(in the rows, 128 means zero)
A state moves one step at a time under one of 8 hidden systems, and each row is a state written as 18 numbers. Each run below is a few steps of one system.
path 1, tomer, 10 rows:
121 144 189 113 181 148 119 136 118 78 143 153 141 154 139 111 134 130
108 110 110 155 141 138 53 122 121 138 85 99 109 87 125 139 115 122
117 82 106 139 101 172 176 162 163 129 155 127 103 135 127 101 105 117
98 146 109 89 105 87 124 124 89 139 115 137 155 188 144 118 148 130
154 124 140 132 132 82 162 122 131 135 111 127 97 100 122 194 101 143
161 153 128 142 141 161 119 106 155 116 183 115 180 131 94 126 154 141
132 154 162 138 129 127 112 118 104 101 81 151 131 98 160 71 105 137
87 60 131 140 182 148 109 150 141 131 131 133 82 127 129 152 145 123
135 115 80 128 57 137 116 147 134 165 127 115 155 125 127 112 131 94
124 140 158 78 114 111 191 139 112 104 124 158 117 174 140 137 101 119
path 2, por (10 x 18):
104 90 54 129 109 134 165 117 144 133 126 127 117 133 100 158 108 150
171 95 158 132 101 119 159 123 149 119 103 169 126 103 150 104 115 182
128 110 179 127 187 87 121 132 135 116 150 122 117 156 147 156 168 138
130 140 95 168 171 134 90 95 138 136 122 114 143 81 103 157 153 101
139 131 149 131 131 204 108 142 134 101 146 149 150 108 110 84 115 122
98 126 145 65 120 146 100 110 95 152 117 144 107 189 127 128 145 121
121 111 101 130 103 132 167 116 142 180 129 114 59 114 111 149 111 100
178 151 128 132 106 121 195 123 143 123 158 148 147 123 111 111 119 173
136 153 181 132 163 69 124 139 86 135 111 148 116 117 141 118 142 153
120 138 110 176 159 117 83 142 135 154 164 67 118 119 120 127 154 109
path 3, Besu:
146 148 123 177 129 118 116 184 118 99 141 106 166 80 115 112 91 136
132 99 139 122 114 113 97 189 118 88 119 138 202 138 146 141 125 122
93 106 91 141 146 99 108 149 121 92 83 119 149 111 134 179 94 122
135 134 80 138 129 144 132 126 147 97 144 118 193 119 92 184 118 115
150 116 131 111 122 119 159 105 143 92 96 184 182 117 138 164 126 127
124 100 134 126 187 133 131 101 142 100 126 149 120 121 107 183 134 165
155 123 147 139 155 167 100 81 167 139 131 130 129 93 115 157 158 99
115 130 174 105 168 165 157 112 139 105 126 175 107 133 132 134 134 77
101 99 130 85 142 153 121 98 123 171 127 152 74 158 110 150 160 117
137 156 127 119 106 157 154 77 147 169 132 105 60 122 117 120 113 109
path 4, kodap:
150 137 177 106 125 138 106 137 95 125 92 162 113 87 111 149 92 132
91 136 128 124 156 179 97 105 141 114 153 77 88 162 118 125 117 125
121 142 80 111 87 122 180 83 119 157 105 156 105 130 118 105 111 149
120 102 147 139 142 114 161 193 123 126 171 144 133 158 141 86 151 130
159 112 115 152 138 75 112 106 147 143 130 109 149 115 124 176 165 160
151 167 169 139 126 118 129 157 121 116 121 122 137 93 143 135 104 56
117 146 112 124 136 174 53 98 122 104 119 104 172 136 114 114 132 145
113 105 129 117 112 144 127 136 100 160 88 149 55 98 118 114 92 145
103 101 112 114 118 146 147 140 155 139 176 93 104 190 137 119 144 118
145 133 97 114 100 78 184 125 113 129 116 167 166 126 116 157 127 157
path 5, muro:
153 87 125 143 96 118 104 141 169 111 109 113 176 115 164 155 135 105
99 114 137 111 162 130 162 186 107 98 156 169 153 159 117 142 135 99
148 106 144 98 124 146 98 111 128 113 123 114 123 144 101 178 104 194
97 129 111 140 155 159 170 99 167 107 130 112 82 129 134 141 105 87
99 115 89 119 140 140 103 82 121 122 97 160 160 138 127 104 159 164
148 59 145 152 117 140 138 162 149 154 116 156 93 79 137 121 123 121
143 137 135 124 158 140 131 113 134 161 189 137 147 151 95 134 193 118
171 158 186 116 132 125 123 92 131 97 96 150 142 99 138 147 110 131
101 168 125 124 148 161 150 134 93 139 142 142 85 116 90 99 100 116
149 135 119 120 76 136 88 71 134 171 110 99 109 136 140 95 139 163
path 6, Vivi:
117 114 118 108 104 150 126 123 161 88 143 103 171 189 158 134 131 107
88 112 97 101 137 108 116 124 107 87 80 138 148 146 131 184 100 139
130 68 124 119 132 158 152 129 150 132 129 136 77 118 100 175 103 161
172 123 137 119 106 116 158 82 172 121 147 122 152 155 136 144 150 166
120 146 117 151 177 99 117 73 139 96 90 132 146 106 146 145 148 129
121 98 110 131 144 181 102 90 137 163 111 160 100 89 101 123 152 128
153 136 168 86 98 147 145 86 142 155 121 156 114 152 148 110 155 98
112 192 123 115 155 93 139 86 104 144 123 117 119 141 123 155 146 86
135 161 101 143 116 137 143 122 102 162 117 143 97 73 80 121 98 134
158 151 172 133 125 132 174 137 125 144 164 155 113 127 131 62 135 144
path 7, gevu, 10 rows:
112 62 94 140 93 138 125 135 150 140 111 101 87 127 134 125 95 173
132 127 128 125 126 77 163 125 151 123 151 119 160 171 161 153 165 104
134 162 124 142 152 109 138 126 93 152 102 179 134 70 104 119 140 101
149 85 164 133 132 186 81 169 139 132 152 123 120 113 106 119 124 147
141 154 156 110 101 105 114 86 143 100 108 77 127 162 168 135 101 141
78 164 94 146 164 127 174 127 117 115 141 126 108 132 122 115 116 82
121 103 86 127 107 150 92 137 112 150 130 154 171 135 104 95 157 161
158 81 153 113 87 85 157 158 133 143 107 136 102 128 148 159 107 157
141 169 152 136 180 102 124 121 129 116 160 108 147 126 117 176 150 86
137 153 121 153 136 177 110 103 128 109 107 149 141 74 115 84 105 141
path 8, Gebe (10 x 18):
94 137 110 135 166 68 118 133 90 135 132 109 125 161 129 127 154 169
152 136 119 187 109 135 112 129 151 130 113 104 124 63 146 86 106 115
129 122 161 104 126 132 115 196 103 116 145 162 179 145 120 136 138 90
122 138 118 110 116 99 86 97 98 157 86 101 93 126 118 171 108 151
109 132 104 163 132 147 172 161 156 111 154 98 100 121 127 129 88 79
138 145 103 97 87 137 115 113 127 105 133 133 210 169 127 130 141 141
117 92 141 124 132 106 153 140 118 105 84 151 88 114 140 143 83 183
127 100 121 176 161 114 107 141 172 121 168 77 138 135 146 140 165 114
175 148 159 113 101 146 130 99 142 114 103 165 171 94 133 140 123 103
86 102 134 100 185 141 128 139 101 121 127 160 104 147 95 175 133 132
path 9, gevu, 10 rows:
160 116 175 92 114 115 152 154 135 138 167 139 141 169 132 159 158 102
148 197 139 130 146 118 112 83 99 146 109 127 117 91 96 144 120 127
126 108 127 158 149 195 127 138 162 110 167 108 100 118 104 98 107 151
119 124 132 119 109 97 117 89 136 118 109 108 141 179 180 94 148 165
90 119 101 146 141 89 170 152 118 158 116 137 88 113 142 130 129 73
156 123 117 129 107 153 91 154 122 162 159 140 189 118 95 125 169 104
173 141 177 112 90 115 146 136 115 126 107 137 105 108 128 127 79 167
107 160 144 139 187 125 115 130 129 103 169 76 104 157 118 151 125 130
111 145 71 163 119 138 113 91 140 106 96 118 161 104 138 89 113 143
105 68 133 115 117 120 170 185 129 120 133 167 122 154 153 102 130 128
path 10, Vivi:
144 135 108 169 140 138 152 166 139 153 184 128 143 96 93 122 148 93
170 158 164 122 105 114 98 150 95 123 119 152 182 114 132 97 130 146
98 136 167 148 184 142 83 146 121 117 143 91 92 137 142 112 129 106
118 120 79 121 66 155 97 144 126 157 136 84 132 148 119 105 109 128
105 126 141 107 116 122 181 170 120 71 114 154 144 149 154 116 79 105
109 91 110 125 157 88 125 169 104 140 150 121 124 151 102 172 143 168
179 96 135 162 93 120 130 151 165 117 125 100 135 87 134 150 94 149
126 129 130 132 168 157 113 107 158 71 155 130 189 150 129 126 154 143
110 93 126 115 126 128 63 101 118 132 67 131 120 131 149 133 133 158
107 89 122 118 125 181 149 112 170 129 134 121 82 139 132 148 118 85
path 11, kodap, 10 rows:
130 94 133 132 142 102 202 152 154 94 123 164 137 122 149 161 120 103
144 129 147 147 168 141 132 107 170 70 135 144 183 121 146 141 151 115
137 134 164 131 161 143 109 86 135 108 78 170 124 89 146 127 135 117
96 119 149 114 165 184 98 98 136 140 125 142 91 139 134 109 159 83
120 123 111 85 120 162 141 80 118 176 128 174 107 144 97 129 162 127
138 137 163 103 151 130 172 147 107 153 180 163 108 150 98 126 152 135
157 175 136 141 161 94 144 92 128 139 171 109 130 140 100 143 158 166
152 202 154 158 135 87 135 117 106 145 133 116 125 100 128 94 132 113
126 159 124 153 128 124 58 128 105 156 138 95 147 125 131 80 161 128
130 118 114 121 86 118 81 151 92 195 109 112 101 112 110 125 124 131
path 12, muro (10 x 18):
157 131 190 157 156 150 123 143 141 128 160 136 118 109 145 68 148 124
141 168 166 121 151 155 57 123 105 147 142 113 134 113 108 125 150 98
139 165 143 91 76 146 130 120 103 147 101 136 124 123 125 130 100 71
109 152 125 84 98 92 161 118 85 165 111 141 89 168 133 109 121 135
140 131 107 154 114 57 138 119 118 162 109 96 96 112 134 137 124 169
138 156 91 185 128 88 161 149 143 115 154 101 166 106 132 106 126 120
142 133 146 148 127 118 106 175 125 84 146 117 188 137 150 88 122 155
120 112 164 132 139 151 81 188 124 109 147 85 118 141 132 144 106 101
98 136 108 85 114 147 94 119 122 116 125 99 154 173 121 177 120 88
95 97 110 84 104 114 165 124 122 107 76 154 121 157 152 158 96 125
path 13, Gebe:
126 106 79 141 112 182 98 144 134 150 157 124 147 115 85 106 133 143
161 130 185 94 83 126 137 146 119 136 138 124 105 160 144 108 108 163
104 162 115 149 170 53 152 124 107 129 127 115 122 134 142 133 143 127
137 134 92 177 124 163 98 132 141 121 119 122 161 62 111 104 113 118
134 105 181 88 110 157 97 184 107 115 138 144 140 156 126 133 114 120
110 143 123 115 124 70 119 101 113 149 98 91 89 155 145 164 127 123
117 136 77 172 124 143 175 140 155 116 135 121 136 91 119 126 102 84
145 110 126 94 98 160 112 147 125 106 145 147 194 159 107 132 127 162
125 110 165 116 136 87 134 115 123 118 100 116 74 143 157 147 102 181
120 130 108 185 169 112 137 122 166 114 146 100 138 110 151 129 153 79
path 14, por (10 x 18):
110 76 133 129 133 131 118 184 126 130 148 157 160 152 147 90 169 115
144 97 126 101 104 116 95 141 123 159 117 138 158 131 124 185 159 91
159 130 146 126 116 159 136 142 153 94 137 108 127 108 110 183 75 114
119 162 133 108 144 138 129 74 120 83 113 121 126 151 118 134 95 190
85 108 120 153 163 124 130 103 131 136 99 127 64 121 154 88 131 144
126 95 99 151 134 132 148 129 160 159 166 142 139 141 133 92 189 124
161 114 159 114 120 121 132 155 112 149 121 191 168 102 121 143 159 92
149 131 162 113 140 140 92 163 115 127 157 99 118 127 87 187 111 129
139 188 125 125 119 151 108 59 134 122 116 85 113 125 115 133 98 143
89 153 122 137 146 146 173 121 124 106 127 138 90 139 145 69 99 127
path 15, Besu, 10 rows:
141 115 117 132 137 154 110 114 151 122 165 141 195 144 113 114 182 136
124 84 141 148 143 110 164 136 143 120 82 171 103 85 166 127 123 109
125 113 144 128 171 133 123 154 134 135 183 106 109 144 92 184 144 123
155 157 150 105 96 130 104 103 111 157 91 145 131 100 133 143 129 78
99 146 137 94 148 168 153 121 110 88 130 144 109 161 108 126 85 152
127 101 99 116 98 147 88 70 153 165 118 111 124 153 137 116 170 148
124 153 129 171 147 121 194 111 156 111 135 125 95 109 152 89 109 110
143 114 148 118 138 108 130 159 111 172 176 151 146 153 111 114 192 138
144 118 156 138 112 107 119 148 110 157 88 130 66 79 139 125 92 130
124 162 151 117 134 156 95 152 120 109 174 74 127 170 111 130 110 131
path 16, tomer (10 x 18):
118 75 170 112 135 173 153 150 148 123 139 162 84 139 147 95 125 131
98 121 101 107 112 118 75 106 114 169 110 108 133 165 142 136 166 96
144 129 125 115 94 125 201 122 139 142 118 145 88 108 119 150 89 103
134 170 136 98 145 135 115 105 108 141 178 124 148 174 91 126 166 154
158 164 162 156 127 98 114 104 125 136 95 109 92 79 150 106 107 140
107 111 130 164 196 161 138 141 158 118 175 127 114 129 117 116 158 103
118 141 102 137 93 117 98 164 85 158 105 135 151 104 129 86 126 104
119 90 165 113 135 115 168 187 126 118 144 131 86 149 138 157 100 113
125 164 84 125 112 119 88 115 124 126 142 68 174 154 108 162 132 115
144 157 129 141 116 121 193 128 133 89 112 138 117 105 127 111 63 159

Name the system that made each run.
path 17, 2 rows:
121 112 108 159 115 115 95 112 139 110 73 89 105 92 149 135 82 155
108 88 101 130 137 191 159 127 166 108 157 151 131 145 118 110 136 121
 => Vivi
path 18 (2 x 18):
144 179 142 116 109 70 163 121 94 142 114 161 151 129 145 120 143 94
123 159 139 161 180 114 122 156 96 149 145 131 106 82 90 136 132 104
 => Vivi
path 19 (2 x 18):
145 149 185 154 172 94 93 118 132 128 133 112 126 126 162 104 169 127
137 169 128 147 138 134 91 159 92 125 121 124 160 77 92 144 106 87
 => muro
path 20, 2 rows:
136 184 116 156 171 132 130 114 113 98 126 149 171 80 95 132 116 118
136 125 162 124 139 159 88 121 101 156 126 150 98 111 111 80 144 175
 => Vivi
path 21:
149 174 145 116 109 94 115 138 96 112 108 96 129 118 118 170 76 141
118 145 116 159 162 159 141 132 136 107 165 97 98 122 95 113 94 172
 => Vivi
path 22:
160 111 123 131 75 136 138 114 185 130 150 93 151 151 157 126 139 114
122 142 146 106 147 103 174 134 113 75 97 177 163 131 141 164 104 103
 => por
path 23, 2 rows:
141 103 123 84 108 141 138 127 101 152 133 174 133 148 87 135 134 188
154 109 150 143 111 129 108 83 164 128 102 90 80 110 156 127 104 167
 => Besu
path 24, 2 rows:
127 114 163 91 132 143 102 154 129 136 171 123 146 184 134 141 171 93
144 174 114 116 91 119 126 82 106 149 83 127 113 93 114 141 91 125
 => gevu
path 25 (2 x 18):
119 80 125 128 130 120 159 178 144 105 166 146 168 168 142 124 153 127
137 92 167 124 174 129 97 145 138 88 137 119 139 139 123 184 132 161
 => muro
path 26, 2 rows:
128 110 130 107 72 166 106 125 152 127 135 84 116 174 155 99 110 127
77 135 94 109 127 106 162 130 121 83 111 122 151 176 150 144 102 102
 => Vivi
path 27 (2 x 18):
128 130 98 148 104 150 136 109 124 138 78 159 120 72 126 90 99 127
123 78 166 102 127 147 132 173 138 135 172 129 118 186 134 124 150 130
 => gevu
path 28 (2 x 18):
132 138 185 98 127 172 105 147 125 128 140 126 110 141 133 128 124 70
88 156 101 86 119 107 132 86 97 157 104 133 109 168 127 145 138 100
 => Gebe
path 29 (2 x 18):
103 125 114 168 186 127 151 145 134 127 164 151 138 123 124 93 170 103
175 113 157 128 119 147 67 132 128 123 122 139 175 102 113 129 139 165
 => muro
path 30 (2 x 18):
170 188 152 123 98 103 130 127 106 139 151 122 166 138 117 88 132 159
129 142 187 153 192 99 120 122 134 92 116 118 101 109 158 133 123 133
 => tomer
path 31, 2 rows:
122 86 122 105 99 124 145 141 159 110 109 116 134 153 156 183 109 85
114 125 111 113 134 152 153 137 131 62 116 162 190 128 117 161 96 110
 => kodap
path 32 (2 x 18):
117 131 112 125 113 115 95 145 68 166 93 154 119 101 101 103 118 157
168 117 125 141 69 113 149 147 151 181 155 94 100 117 129 117 128 120
 => muro
path 33 (2 x 18):
132 157 116 98 96 140 94 83 123 88 91 115 179 144 134 151 102 133
96 132 87 135 158 148 141 82 142 74 107 145 159 137 131 117 120 154
 => Besu
path 34 (2 x 18):
135 128 126 120 108 133 62 145 95 165 106 101 102 103 98 155 101 140
129 147 98 115 77 123 172 121 146 152 145 110 125 153 137 129 122 73
 => muro
path 35 (2 x 18):
105 154 104 151 155 71 145 98 121 157 129 110 108 144 149 112 171 120
154 140 125 161 142 90 172 161 115 158 143 159 133 76 103 137 138 105
 => tomer
path 36, 2 rows:
170 119 132 127 104 157 140 71 180 137 151 125 137 141 130 117 157 155
128 152 148 111 147 130 130 64 125 125 93 176 137 130 155 91 166 115
 => tomer
path 37, 2 rows:
92 85 130 134 166 115 145 147 141 61 106 141 141 149 164 139 113 143
115 49 96 128 125 128 98 139 148 147 123 121 124 133 118 175 151 156
 => Vivi
